(in the rows, 128 means zero)
Each row of D is roughly a mix of the hidden directions of one of 4 groups; some rows fit no group.
D, 126 rows:
[[143 109 173 122 108  86 147 149 130 106]
 [153 135 116  82 129 169  98 133 114 107]
 [121 134 140 111 103  88 121 127 160 176]
 [137  69 121 149 159 137 107 110 115 119]
 [128 127  98 184 120 151  99 116 151 131]
 [117 101  87 110 149 150 158 154 147 108]
 [120 139 103 110 122 134  98 134 142  67]
 [ 94  84 102 123 162 113 121 147 136 148]
 [135 117 153 126 167 150 126 183 139 140]
 [155 131  67 133 139 138 103 144 148 140]
 [163 146 120 102 102 121 105  96  93 144]
 [120 103 124 124 106 145 124 195 140 120]
 [102 114 171 113 124 123 135 181 133 112]
 [140 114  65 120 122 134 134 166 120 118]
 [116 104 118  98 139 164 157 156 138 163]
 [154  87 119 148 101 147  94 152 121 106]
 [106 125 118 137 141 139 119 189 122  92]
 [168 138 140 157 145  92 152 125 164 129]
 [116 105  98 162 147 119 178 115 143 131]
 [122 182  92 116 131 115 107 109 144 150]
 [ 84 149 111  87 141 107 116 138 138  99]
 [118 113  80 122 125 132 150 114 147 177]
 [125 175 127  91 102 108 147 122 139  98]
 [125  94 152 151 154 160 170 142 127 114]
 [118 126 136 145  98 164 124 161 172 109]
 [106 173 143 102 110 137 131  94 161 134]
 [125 141  74 176 131 130 112 113 136 137]
 [107 184 152 142 132 101 149 116 106 131]
 [155 114 150 152 124 153 161 148 151 167]
 [157 125  94 142  96 142 153 127 141 171]
 [150 128 123 103 101 148 117 108  83 163]
 [160 184 112 126 142 102 129 155 125 123]
 [144  75 107 123 107 157 138 148 142 104]
 [108 125  97 149 119 128 166  86 125  96]
 [139  86  74 135 130 123 141 131 143 157]
 [115 136 188 124 115 118 154 160 132 143]
 [ 88 159 115 141 151  85 140 150 127 114]
 [141 142 148 103 106 153 166  95 131  96]
 [120 159 156 121  95  99 122 176 134 128]
 [150  96 132 125 153 145 123 151 182 117]
 [176 115 152  89 147 141 123  98 122 127]
 [136 103 126 120 129 167 102  92 130 171]
 [142 121  92  97 172 115 132 116 104 100]
 [ 80 130 144  97 136 155 115 159 153 135]
 [105 120  77 120 165 150 137 111 137 150]
 [142 186 143 154 118 136 159 108 119 135]
 [118 118 189 131 144 145 158 119 154 127]
 [134 139 133 114 111 119 188 112 146 163]
 [ 85 145 146 128 167 113 116 167 126 144]
 [170 125 129 121  91 161 132 123 111 167]
 [ 75 130 120 101 147 115 126  97 135 159]
 [139 109 100 138 128 142  75 100 151 150]
 [ 90 142 112 136 154 150  97 113 122 169]
 [123 140 130 141 122  98 112 164 116 184]
 [ 99  88 153 113 143 162 112 110 119  99]
 [142 132  78 123 113  86 136 102 123 102]
 [ 85 122  96  95 136 139 112 139 126  88]
 [130 181 155 112  85 136 129 112 127 116]
 [118 123 150 152 105 125 103 174  89 140]
 [104 152  79 122 141 117 107 102 133 161]
 [145 125 143 112 126 162 107 115  73 152]
 [149  74  92 147 156 112 127 122 127 131]
 [140 116  80 118  95 146 121 115  96 101]
 [101 147 182 145 118 113 157 108 119 113]
 [145  85  86 153 150 158 125 139 128 139]
 [160 113 143 125 122 175 146 144 124 171]
 [166 124 120 101 143 148  81 132 126  96]
 [131 123 167 137  86 123 123 111  84 147]
 [112 124 112 104 145  81 119 155 108 165]
 [124 126 154  96  86 117  91 133 160 119]
 [116 147  94 129 106 133 133 163 146 176]
 [126 117  69 122 150 117  98 155 141 134]
 [103 153 115 112 159 114 146 179 110 125]
 [106 125 115 161 118 101 153 122 157 174]
 [126 179 161 140 153 116 164 137 139 125]
 [124 172 118 139 149 160  91 159 119 132]
 [ 89 144 118 158 107 130 175 122 106 116]
 [121 126 118 153 185 128  89 140 110 117]
 [136 135 172 139 162 117 132  82 107 116]
 [123 107 183 137 121 156 136  91 145 135]
 [116 133 153 138 107 131 111 134 181 168]
 [105 156 140 148 159 108 103 116 116 172]
 [124 100  92 106 146 163 155 157 142 114]
 [ 98 123 130 100 101 180 108 150 126 136]
 [152 138 170 132  93 157 128 143 119  93]
 [100  94 143 109 160 123 110 125 120  81]
 [119 134 111 150 182 152 161 152 132 130]
 [ 95 150 162 123  95 138 100 143 160 141]
 [146  89 103 130 119  84 152 100 114 131]
 [106  83 151 115 114 160 134  98 110 148]
 [110 119  94 150 121 145 122 130 132  68]
 [103 117 161 120 133  96 154 159 128  88]
 [114  98 143 133 139 176 139  99 145 161]
 [107 120 184 150 114 137 151  98 139 116]
 [133 138 179 124 119 153 141  88 113 155]
 [155 134 110 127  74 157 103 122 118 106]
 [139 132  80 110 106 112 126 156  87 117]
 [ 72 120 103 147  93 110 134 130 139 112]
 [139 140 163 158  81 136 124 130 147 161]
 [119 175 119 134 126 164 168 103 125 113]
 [124  75 147  97 110 156 131 118 103 139]
 [ 98 133  90 127 165  95 100 126 130 149]
 [129 100 173 117 111 160 130  91 117 147]
 [129 138  99 122 101 126 112  74 150 100]
 [163 132  95 122  99 165 142 135 136  93]
 [132 140 179 119 155 127 120 124 114 176]
 [100 113  91 102 121 147 146 158 164 114]
 [101 122 114 140 153 114 141 149 170  86]
 [116 101 138 165 121 156 154 126  98  92]
 [109 147  79 138 143  92 120 161 130 112]
 [133 108 125 113 148 176 114 131  79 116]
 [150 165 150  99 160 157 119 115 137 155]
 [121 156 100 145 100 122 170 142  96 107]
 [118 124 114 100 183 105 128 113  95 118]
 [157 126 140  65 150 126 129 119 127 103]
 [115  92 106 177 130 134 145 148 111 100]
 [105 161 120  94 144 145 132 130 166  93]
 [103 157 120 124 117  89 148 147  85 109]
 [160  85 147 153 110 125 128 103  97 146]
 [159 130 116 135  72 155 145 149 139 142]
 [147  84  94 121 144 109 128 131 166 105]
 [151 114 103 100 120 154 129 113  77 148]
 [154 123 123 174 132 141 101 120 128 176]
 [147 152  80 138 123 102 124 163 130 100]
 [156 109 148 121  80 151 153 124 105 105]
 [114 129 137 152 142 177 115 158 163 108]]

Which two rows in each list fit none of the groups? Every other row fits one group, some only roughly. Give them in the order they come.
  K_467: [123 161 135  73 153 113 131 143 147 150]
  K_97: [123 150  80 154 126 101  88 117 139 121]
  K_160: [163 113 136 139 139 120 109 145 125 188]
  K_588: [150 116 102 103 157 130 113 154  97  91]
  K_662: [104 137 167 117 145 153 133 161 167 144]
  K_976: [158 150 148 141 134 171 150 101 146 154]
  K_811: [ 82 155  98 114 170 134 117 136 133 142]
  K_341: [ 76 120  98 139 125 151 152 147 129 156]
  K_972: [159  76 124  90 118 141 120 151 124 119]
  K_445: [103 157  98 136 157 137 153 136 174 131]
  K_63: [ 81 113 143 132 155 137 120  95 138 164]
  K_308: [119 121  77 143 125 153  87 125 128 157]
  K_841: [143 147 154 163 119  78 133 112 150 146]
  K_601: [140 187 128 112 135 105 101 137 156 119]
  K_434: [100 113 148 150 146 156 152 165 114  96]

K_341, K_601
  K_211: [137 137  74 121 124  97 147 106 144 158]
  K_261: [181 132 117 143 123 136 106 109  93  99]
  K_831: [109 166 118 168 138 107 158 107 102 134]
  K_947: [130 156 113 119 116 150  76 155 126  97]
  K_720: [107  88 128 129 111 170  92 105 121 138]
  K_528: [144 179 150 131  98 106 144 116 158 132]
  K_98: [127 115 127 135  78 183 125 145 128 138]
  K_642: [109 145 108 125  92  84 110 145 151 153]
  K_848: [132 135 102 107 110  97 106 128  80  99]
  K_966: [114 139 100 106 105 129  90 116 110  82]
  K_332: [112 147 125 117  81 109 131 131 175 153]
  K_629: [153 121  71 105 129 123 144 128 137  92]

K_831, K_528
  K_769: [153  83 111 151 102 104 109 102 133 148]
  K_934: [131 167 101 115 148 129  92 168 139 145]
  K_169: [127 137  99 155 163 140 148  97 166 145]
  K_533: [147 101 131 150 171 114 106 151 114  93]
  K_721: [158 163 130 117 133 107 172 131 135  91]
  K_692: [106 120 170 165 142 118 127 147  95 102]
  K_589: [ 90 183 158 141 140 127 111 139 127 120]
  K_114: [105 106  80 114 125 100 158 109 111 144]
  K_938: [119 171 177 128 159 135 145 111 114 132]
  K_802: [136 177 134 108 164 102 145 151 111 139]

K_692, K_589
  K_51: [ 89 129 152 166 142 135 111 145 146  90]
  K_987: [ 99 146 157 155  94 104 104 125 159 127]
  K_126: [139 158 148 114  80 133 146 169 134 119]
  K_32: [162 147 131 146  77 134 105 152 121 107]
  K_171: [141 116  77 144 149 112 143 164 141 153]
  K_322: [114 153 162 124 128 128 164  88 112  96]
  K_438: [131 136  77 132 164 100 142 136  96 128]
  K_382: [162 130 102 126 122  91 128  87  95 115]
  K_56: [150 123 162  78 127 148 111 123 126  93]
  K_451: [154 112 104 104 101 143 110 178 136 119]
  K_666: [147  99 157 145 123 143 130 130  71 114]

K_322, K_451
  K_729: [133  76 138 106 145 170 130 128 155 136]
  K_58: [158 150 164 134 138 103 160 130 117  89]
  K_414: [ 75 142 168 118 131 126 111 139 131 159]
  K_969: [143 130 150 138 140 170  87 123  97 100]
  K_622: [110 115 122 161 148 124 178 149  95 126]
  K_250: [118  73 107  93 137 147 119 149 122 146]
  K_867: [150 153 111 130 125 114  94 125  81 162]
  K_595: [116 115  96 140 165  87 149 116 110 103]
  K_293: [147 140 146 128 185  86 130 115 123 124]
  K_493: [141  91 121 100 116 160 118 138 171 150]
  K_486: [158 131  99 153 149 130 155  94 125 165]
  K_616: [120 113 173 170 164 137 140 148 137 129]
  K_310: [136 118 138 149  92  94 151  87 108 111]

K_493, K_310
  K_579: [ 86 110 130 109 169 155 111 147 112 110]
  K_956: [117 157 173 122 151  93 138 140 122  95]
  K_997: [106 101 150 165 116 164 140 148 160 120]
  K_125: [103 126  99 118 167 153 105  88 121 113]
  K_858: [ 88 163 141 153 153 110 161 140 146 122]
  K_958: [142 140 139  86 109 171 105 130 115 160]
  K_861: [ 87 144 162 107 135 107 110 166 123 111]
  K_906: [ 96 113 110 117 158 125 110 151 167 161]
  K_430: [173 110 128 127 133  99 130 169 101 106]
  K_377: [101 168 106 134 151 115 141 153  88 142]

K_906, K_430
  K_329: [140  88 122 156 143 157 133 145 130  81]
  K_836: [160 107  79 146 132 136 146 107 134 160]
  K_870: [126 161 155 150 124 140 117  76 128 156]
  K_271: [ 89 125 135 129 129 142 125  87 102 172]
  K_246: [159 107 122  88 123 123 111  85 147 104]
  K_577: [124 169 115 129 118 128  94  76 117 140]
  K_225: [132 137  97  85  97 130 106 101  97 138]
  K_277: [130  96 118 101 114 168 121 157 155 156]
  K_153: [110 111 152 113 111 136 166  96 164 103]
  K_929: [155  99 146 116 138 190 131 129 116 123]
  K_978: [155  98 153 104 165 148 114 155 143 109]

K_277, K_929
  K_369: [ 97  97 121 132 149 141 171 156 147 150]
  K_106: [108 176 134 112 170 134 150 139 143 150]
  K_684: [141 108 121 121 170 143 151 163 110  91]
  K_890: [131  82 121 126 166 173 111 116 121 131]
  K_828: [140 121 133 110 120 193 114 158 143 127]
  K_732: [159 144 123 150  76 127 115 113 129 163]
  K_535: [119 140 163 130  84 128 123 158 156  95]
  K_15: [175 138  94 145 124  99 158 116 129 149]
  K_643: [ 73 140 141 106 139  94 121 145 131 153]
  K_562: [135 146 105 138 116  97 123 118 137 190]
  K_785: [106 151 133 130 124 109 181 120 105 163]

K_890, K_535
  K_933: [134 114 154 122 160 160 130 131  88 167]
  K_663: [113 110 109  89 177 129 151 131 108 146]
  K_734: [150  96  82 135 123 122 123 113  88 152]
  K_793: [120 125 141 122 118 173 114  90 171 144]
  K_272: [101 128 179 102  91 140 135 107 130 124]
  K_917: [139 148  89 107  99 103 113 124 150  89]
  K_989: [160 135  94 115 166 103 141 101 113 150]
  K_173: [114  91 138 142 154 113  95 171 120 112]
  K_609: [133 147  88 111 103 123 110 169 141  96]
  K_118: [ 90 141 145 149 133 146 177 103 120 146]

K_734, K_793
  K_928: [112 115 146 127 129 134 164 144 146 187]
  K_193: [ 77 110 104 123 137 103 163 140 150 131]
  K_16: [158 134 116 147 140 167 125  87 113  95]
  K_231: [103 128 156 100 104 146 123 104 117 176]
  K_774: [123 113  98  89  96 150 143 126 111 166]
  K_922: [156 149  90 108 155 129  97  94 125 115]
  K_571: [148 131  99 142  80 148 119  92 105 134]
  K_416: [111 117 113 118  90 123 127 182 149 153]
  K_110: [116 131  94 158 148  92 151 103 158 113]
  K_394: [ 87 118 127 111 162 116 152 152 160 153]

K_231, K_110
  K_36: [154  94 102 124 111 155  98 157 150 147]
  K_42: [115 132  94  92 144  85 134 103 104 139]
  K_73: [118 164 123 124 178 104 110 116 117  96]
  K_79: [100 150  75 119  96 120 121 113 107 142]
  K_755: [ 98 155 120 101 145  93 149 158 140 154]
  K_585: [136 154 113 171 153 140 127 137  94 165]
  K_466: [132 151 145 152  90 138 100 157 126 167]
  K_247: [138 148 160 105 121 169  84 138 141 116]
  K_496: [ 99 120 149 122 152 129 189 147 128 131]
  K_2: [127 162 161 102 173 104 132 146 128 145]
  K_752: [160  98 112 175 117 141 158 122 105 125]
  K_631: [124 116  99  94 110 178 122 149 124 102]
  K_573: [104 119 175 132 128 143 178 145 117 131]

K_36, K_79
